In the data rows, zero lies at 4.5, halfway between 4 and 5.
Each row has a hidden score. How much does it go up from the first row of each pair to the second? 15 means little or no change, 30 a big rise and 0 a big fall. The score is a weighted sum of the row's numbers plus the product of two more (or one squared), each taken from its middle value.
[4 4 1 4 7 5 4 6 3 2]
[6 6 8 3 5 6 3 4 6 5] -> 15
[6 7 6 4 6 4 4 3 6 4]
[4 4 2 4 7 4 4 1 5 3] -> 13
[4 4 4 5 5 4 4 5 4 5]
[4 3 5 4 4 5 5 6 5 6] -> 13
[5 5 6 3 5 6 4 5 5 4]
[4 4 4 5 3 4 5 5 4 6] -> 12
[5 5 7 5 4 7 5 5 5 7]
[3 4 1 4 6 5 4 4 3 1] -> 17
[5 6 7 2 4 6 4 4 6 5]
[1 3 5 4 3 6 5 7 4 7] -> 6
[8 5 5 3 3 5 4 5 5 6]
[4 5 7 4 4 3 5 5 5 5] -> 11
[4 3 6 5 5 6 4 6 3 6]
[6 6 5 2 6 6 4 4 6 4] -> 19
[5 5 2 5 5 4 5 4 3 1]
[4 3 3 5 4 2 4 4 4 4] -> 6
[4 4 2 8 4 0 6 5 3 3]
[4 5 4 7 3 3 5 2 4 3] -> 14
[4 6 5 4 5 3 4 4 4 4]
[7 5 4 5 5 6 5 4 5 2] -> 13
[3 5 5 5 5 5 3 5 4 6]
[6 4 6 2 4 8 5 7 5 6] -> 11
[5 4 3 3 5 5 3 6 3 5]
[3 5 6 4 3 6 4 6 4 6] -> 11
[7 4 6 3 4 6 5 5 6 8]
[7 5 7 7 1 4 7 2 8 5] -> 9
[5 3 5 6 2 7 6 2 6 5]
[4 5 8 3 7 3 4 2 9 6] -> 19
[4 5 7 4 4 3 5 4 6 5]
[2 5 5 3 6 6 4 4 5 2] -> 16
[3 3 2 5 3 4 5 5 3 4]
[4 5 6 6 1 0 5 6 5 8] -> 16
[3 4 2 5 5 5 4 5 4 3]
[4 5 5 4 6 5 4 4 4 4] -> 16
[6 5 3 2 6 4 3 4 4 3]
[2 4 4 5 3 5 3 6 3 6] -> 13
[6 4 2 4 4 4 5 6 3 4]
[4 6 4 5 6 3 4 5 5 4] -> 17
[3 5 3 3 7 4 2 3 4 1]
[2 4 1 4 5 5 4 5 3 4] -> 26
[5 2 5 5 4 6 6 5 3 6]
[3 4 6 5 3 5 5 7 4 7] -> 14
[3 3 2 5 3 4 5 7 2 5]
[4 4 4 5 4 4 5 6 4 5] -> 16
[6 7 5 4 4 3 5 0 7 3]
[3 5 2 6 4 1 5 5 3 4] -> 12
[2 2 2 6 4 5 5 6 2 4]
[9 6 6 4 3 5 5 2 7 4] -> 22
[4 3 6 5 4 7 4 6 4 5]
[5 5 4 3 5 5 4 6 4 4] -> 22
[8 5 8 2 5 8 4 4 7 5]
[2 6 7 3 6 6 4 1 6 5] -> 10
[3 2 4 5 6 5 5 6 2 6]
[5 5 6 4 4 7 4 5 6 6] -> 19
[5 7 6 4 5 3 4 3 5 4]
[2 4 5 5 3 5 3 5 4 7] -> 13
[4 4 2 4 5 0 5 6 4 5]
[3 3 1 6 5 4 4 7 3 3] -> 14
[3 5 5 4 4 3 4 4 4 4]
[7 4 6 6 2 6 6 1 6 3] -> 9
[4 4 4 5 4 1 4 6 3 5]
[1 4 6 4 8 4 4 3 6 6] -> 17
[4 6 5 6 3 4 4 5 4 5]
[4 3 3 6 0 3 6 7 4 6] -> 10
[5 4 6 4 4 4 5 5 4 5]
[4 4 6 6 0 3 6 6 4 8] -> 8
[1 4 4 5 3 3 3 6 3 6]
[3 5 2 6 5 3 5 5 3 2] -> 16
[5 4 3 2 9 8 3 3 5 2]
[5 4 7 6 3 5 5 7 4 6] -> 9
[6 8 4 5 6 4 5 2 5 1]
[6 6 4 4 6 4 7 1 6 2] -> 6
[4 6 4 4 7 3 3 4 4 3]
[8 7 7 2 4 4 2 4 7 4] -> 9
[3 4 3 4 6 7 3 6 3 5]
[6 5 6 4 5 6 5 5 4 6] -> 12
[4 2 2 4 6 6 4 5 3 5]
[4 6 3 2 9 5 3 2 5 2] -> 20
[5 2 3 5 5 6 5 5 2 5]
[3 4 4 5 5 4 4 5 3 3] -> 13
[5 4 4 5 4 5 5 2 5 3]
[7 7 6 5 4 4 6 1 6 4] -> 18
[3 5 4 7 3 0 4 6 3 6]
[5 5 4 2 5 3 3 5 5 5] -> 21
[3 3 2 4 6 4 4 5 2 3]
[4 2 5 3 6 7 5 4 6 5] -> 13
[3 5 5 5 3 4 3 5 4 4]
[5 5 5 5 4 2 4 5 6 7] -> 26
[2 3 3 6 4 5 4 7 3 5]
[2 4 5 6 3 2 3 6 3 6] -> 9
[5 6 7 4 4 2 5 4 5 6]
[3 5 4 5 6 3 4 4 4 4] -> 13
[4 3 2 5 5 6 5 5 2 4]
[4 4 3 3 7 5 4 4 4 3] -> 18
[2 6 6 3 6 6 2 4 4 5]
[6 5 3 3 6 6 5 4 4 2] -> 13
[3 5 3 5 6 4 4 4 4 2]
[5 6 4 3 7 4 3 3 5 4] -> 22
[4 2 4 9 0 7 6 3 5 6]
[6 5 6 7 3 7 6 0 8 3] -> 13
[6 5 4 5 5 5 5 4 5 3]
[7 4 6 4 3 6 6 4 5 4] -> 12
[5 4 4 2 6 7 4 4 6 4]
[5 3 3 3 4 6 5 6 4 6] -> 11
[6 4 5 2 7 6 4 4 4 5]
[2 2 2 6 4 5 5 1 4 3] -> 2
[2 3 5 6 2 6 4 6 4 7]
[4 2 2 7 2 3 7 8 2 7] -> 7
[7 7 5 6 5 3 6 0 6 2]
[3 3 4 2 7 8 3 5 4 5] -> 19
[3 3 3 6 4 4 4 7 2 4]
[6 3 4 4 5 2 4 4 6 6] -> 19
[2 4 2 7 5 2 5 5 2 4]
[3 4 5 5 4 4 4 5 3 6] -> 17
[3 5 6 6 2 3 5 5 4 6]
[7 4 5 3 4 4 4 5 6 7] -> 24
[4 3 0 6 3 5 6 3 4 2]
[6 6 6 4 4 3 4 5 5 5] -> 17
[4 5 6 4 5 5 4 5 5 5]
[5 6 5 5 5 4 3 4 5 4] -> 16
[7 5 6 8 2 4 6 2 7 5]
[2 5 2 5 5 0 4 5 2 1] -> 11
[5 6 7 3 5 4 3 4 7 6]
[2 0 5 6 4 6 6 6 5 6] -> 1
[6 2 4 6 5 6 4 3 5 5]
[4 4 7 5 4 5 6 5 5 7] -> 10
[6 5 2 4 6 6 4 3 3 0]
[3 5 0 4 8 0 4 3 3 1] -> 15
[4 5 6 3 7 3 4 5 5 3]
[5 4 5 6 4 4 6 0 7 5] -> 11
[1 3 4 6 2 5 4 7 3 6]
[6 5 6 3 4 5 4 6 6 6] -> 22
[4 3 4 6 3 6 5 6 3 5]
[4 4 3 4 5 5 3 4 4 3] -> 16
[5 4 4 8 3 4 7 3 5 5]
[3 4 5 4 6 4 5 4 5 5] -> 20
[2 5 4 5 6 3 2 5 4 4]
[5 4 4 4 4 5 5 5 5 5] -> 18
[3 4 4 6 4 5 5 6 3 5]
[4 3 2 4 6 3 4 6 4 4] -> 18
[3 5 5 5 3 2 4 5 5 5]
[4 5 3 3 6 6 4 5 3 1] -> 22
[5 4 3 6 4 3 6 3 5 3]
[6 6 6 5 5 5 4 4 6 5] -> 23
[1 4 0 4 8 3 3 5 2 1]
[7 6 4 2 4 2 4 5 6 4] -> 19
[2 1 1 7 3 3 6 7 2 5]
[7 5 9 6 1 6 5 0 8 7] -> 21
[6 5 8 5 3 6 5 4 5 6]
[5 3 6 4 4 8 5 6 5 8] -> 13
[4 5 4 5 4 3 4 6 4 4]
[4 6 3 3 8 5 3 4 4 2] -> 22
[5 5 8 5 5 3 5 3 6 4]
[5 5 3 4 6 4 4 4 4 3] -> 20
[9 6 6 5 3 3 5 5 5 6]
[3 2 2 4 3 3 5 7 2 7] -> 9
[4 5 6 5 3 4 5 4 4 6]
[2 3 1 3 7 6 3 5 3 3] -> 19
[4 7 6 5 4 3 3 5 5 4]
[5 6 4 5 4 5 5 3 4 2] -> 14
[2 4 2 7 4 1 6 6 3 4]
[1 4 6 5 3 6 4 7 3 7] -> 18
[6 4 7 3 3 8 6 6 5 7]
[1 2 5 5 2 8 4 7 3 7] -> 17
[7 5 5 1 5 4 4 5 6 5]
[3 4 3 4 4 5 4 5 4 2] -> 6
[5 3 5 6 2 5 6 7 4 6]
[5 5 6 4 8 5 4 1 6 3] -> 21
[4 5 2 5 5 4 5 6 2 3]
[3 4 3 6 5 2 5 6 3 5] -> 12
[3 5 1 5 5 3 5 5 3 3]
[6 6 4 5 4 5 5 2 5 2] -> 15
